Rows swapped in pairs by one turn or mirror: which row each one swaps with
The rows were stretched afterwards, more along some directions than others.
z182: [ -8 -18   8   1 -16  28  14   3  -3  26  -9   1   8 -12   3  -6  23  15
 -13]
z627: [  7 -26  30  33 -11   9  26  27   2   4   2  38  -6  -3 -12 -33   0  20
 -11]
z916: [  2 -11   6  25 -10   2   5  20   1  -5  15  22 -21  -5   2 -12  11  17
  -7]
z576: [-10  10  -7  20 -28 -11   6  27   6  -2   0  14 -19   6 -17   3   0  16
 -21]
z153: [ -6   5  -6  28 -28 -10   9  27  -2   3  -4  19 -15   8 -21   4   4  21
 -14]
z613: [-28   3  -9  15 -38   4   8  37  20   0  14  21  -3  12  -7   8   4  -5
  -1]
z534: [ -3 -21  -4   3  -6  16   0  -2 -10  16  -8  -3   2  -9   0  14  32  24
  -6]
z721: [-17   0   0   7 -43  13  11  23   5  22  -3   8  -8  -6  -1   1  14   7
 -28]
z68: [ -3   0  10  11  14  13   9   0  17   7   4  21   6  -6  -7 -18   1  14
   7]
z426: [ -4   3 -20  -1 -24  19  -5   3 -19  22 -10 -15  -7  -8   7   2  25   8
   3]
z518: [ -4  -4  11  13  13   7  15   2  20   3   7  25  -1  -2  -7 -18   4  12
   2]
z248: [  2  -9  15  28 -11   4   5  25  -1  -3  15  20 -22  -8  -1 -24   8  14
  -3]
z390: [-15   3  18  42 -42  11  23  39   8  -1  19  38 -13  -3  -1 -33 -13   1
   6]
z784: [-29   6 -14  16 -38   5  12  32  22  -1  15  21   2   9  -7  10   4  -3
  -1]
z520: [ -4   5 -17  21 -55  22   4  12 -34  25 -19 -11  -8 -11   2   1  16  16
  -1]
z257: [  5 -14  13  38 -34   7  18  40  -4   1  -1  33  -5   7  -7 -26  -2  15
  -6]
z304: [-35   8   0  36 -48   0  29  19   1   4  12  26   2 -15 -10   7   0  12
  -8]
z349: [-24  10  -8   9 -46  10   9  23   2  21  -2   7  -9  -6   0   2  12   0
 -29]
z289: [ -3   0  -3  31 -17  -6  13  19  -6   1  -8  17   5   2 -16   1  -1  23
  10]
z472: [-39   5  -3  34 -43   0  23  24   0  10  11  20  -3 -13  -8  10   7   7
 -10]
z724: [-11   8  -7  -2   3  14   3  -2  16  16  -1   9   3  -4  -2  -5   8   4
   5]
z893: [-19  -6  -1   2 -34  14  14  14   3  24  -5  10  -1  -8   0  -1  18   3
 -27]
z931: [ -7   2 -12  23 -57  15   7  14 -36  26 -16  -5 -12 -10   1   4  17  19
  -8]
z944: [ -4  -1  -2  36 -26   2  16  14 -11   8  -7  17  11  10 -18  -3  -4  24
  20]
z655: [-12   0  -2  42 -30   8  25  19 -11  15  -8  20  13   5 -11  -9  -9  11
  22]
z427: [  8 -24  33  27   1  12  25  14   7   7   0  30  -3  -7  -7 -35   4  25
 -12]
z49: [  7 -15  22  37 -29   8  23  39   6   0   4  37  -6   7 -10 -30  -4  18
 -10]
z876: [ -3   2  -5  30 -25  -9   7  23   0   6  -7  17 -11   7 -20   5   1  24
 -10]
z939: [-18   7  -5   7 -45  15  10  16  -1  22  -9   3  -4  -7  -4   1  12   5
 -24]
z859: [ -3  -1  -5  30 -20  -5   9  17  -2   6  -9  15  -5   8 -19   7   5  25
   0]
z312: [ -4   8 -23  -3 -16  21  -9  -2 -11  22 -11 -11  -2  -9   7   8  19   8
   4]
z392: [-20  -4  13  38 -52   3  25  21 -15   7   3  16  -5 -17  -7  -6   1  22
 -10]
z588: [-12  -1 -10  15 -35   9   0  38   9  -3   5  15   1  12  -9   3   1   6
   5]
z42: [  4 -18  22  39 -33   5  21  38   2  -3   5  38  -5   7  -9 -32  -6  20
  -6]
z487: [ -7   0 -11  25 -56  14   9  16 -30  24 -18  -6  -9 -12   4   0  18  18
 -11]
z253: [-17 -11   0   1 -30  19  16  10  -4  26  -5   5  -1 -11  -1   2  21   6
 -24]
z203: [ 11 -22  21  29 -19   2  18  31   2  -2   2  35  -7   0  -8 -31   3  20
 -14]
z549: [ -7   0   7   8  10  14   8   1  17  10   9  17   4  -2  -3 -17   0   9
   8]
z641: [-13   0  16  42 -40   8  19  35   4   0  19  32 -17  -5   1 -34 -12   8
   2]
z233: [-10   5  10  36 -40  21  25  18  -9  13  -8  19  19  -4  -8 -27 -19  11
  27]
z800: [  8 -21  22  33 -20   9  22  29   0   4   0  36  -3   2 -11 -29   2  18
 -15]
z521: [ -9  -2   5  39 -33  12  22  14 -11  15 -10  20  17   2 -10  -9 -15  16
  27]
z832: [  0 -12  20  16  15   6  14   4  16   3   9  30  -1  -7  -6 -23   2  19
  -2]
z778: [ -3 -17  -8  -3  -8  20   5  -7 -10  17 -12  -4   6 -11   2  14  33  17
  -5]
z663: [  4 -18  10  25  -4   3   5  17  -1  -4   9  20 -14  -8  -3  -6  17  26
  -8]
z927: [ -9   8 -17  -5  -6  19   0  -5   3  21  -7  -5   6  -4   4   3  14   5
   7]
z894: [-32  11  -7  16 -27   1  12  22  16   3  15  14   7  -2  -8  12   1   1
   1]
z885: [ -5 -10   2  28 -47   6   9  48   6   0  10  29  -2  11  -7 -11   0   8
  -5]
z617: [-13  15  -7  17 -45  -6  11  29   7  10  -1  15 -19   0 -12   2   5   4
 -33]
z914: [-12   6  14  41 -38  15  19  34   5   5  14  28  -3  -4   1 -37 -16   4
   5]
z485: [-33   7  -9  17 -29   3  12  26  25   1  17  21   2   6  -9   9   4   1
   2]
z342: [ -3 -22  -2   4  -8  10   6  -1  -7  11  -5   2  -2  -8   2  14  33  23
  -8]
z750: [-38  11  -1  23 -36  -3  18  23  20   0  15  22  -3  -8 -10  12   6   2
  -3]
z973: [  1 -20  -3   9  -9  10   4   3 -12   8  -8   3  -7 -12   0  12  33  26
  -9]
z546: [-12   0  -5  -2 -33  19   5  12   0  23  -5  -1   1  -9  -1   0  17   1
 -25]
z880: [  4 -26   5  18  -9   4   6  12  -8   0   4  14 -12  -3  -3   6  27  26
 -13]

z627 swaps with z253
z534 swaps with z518
z750 swaps with z944

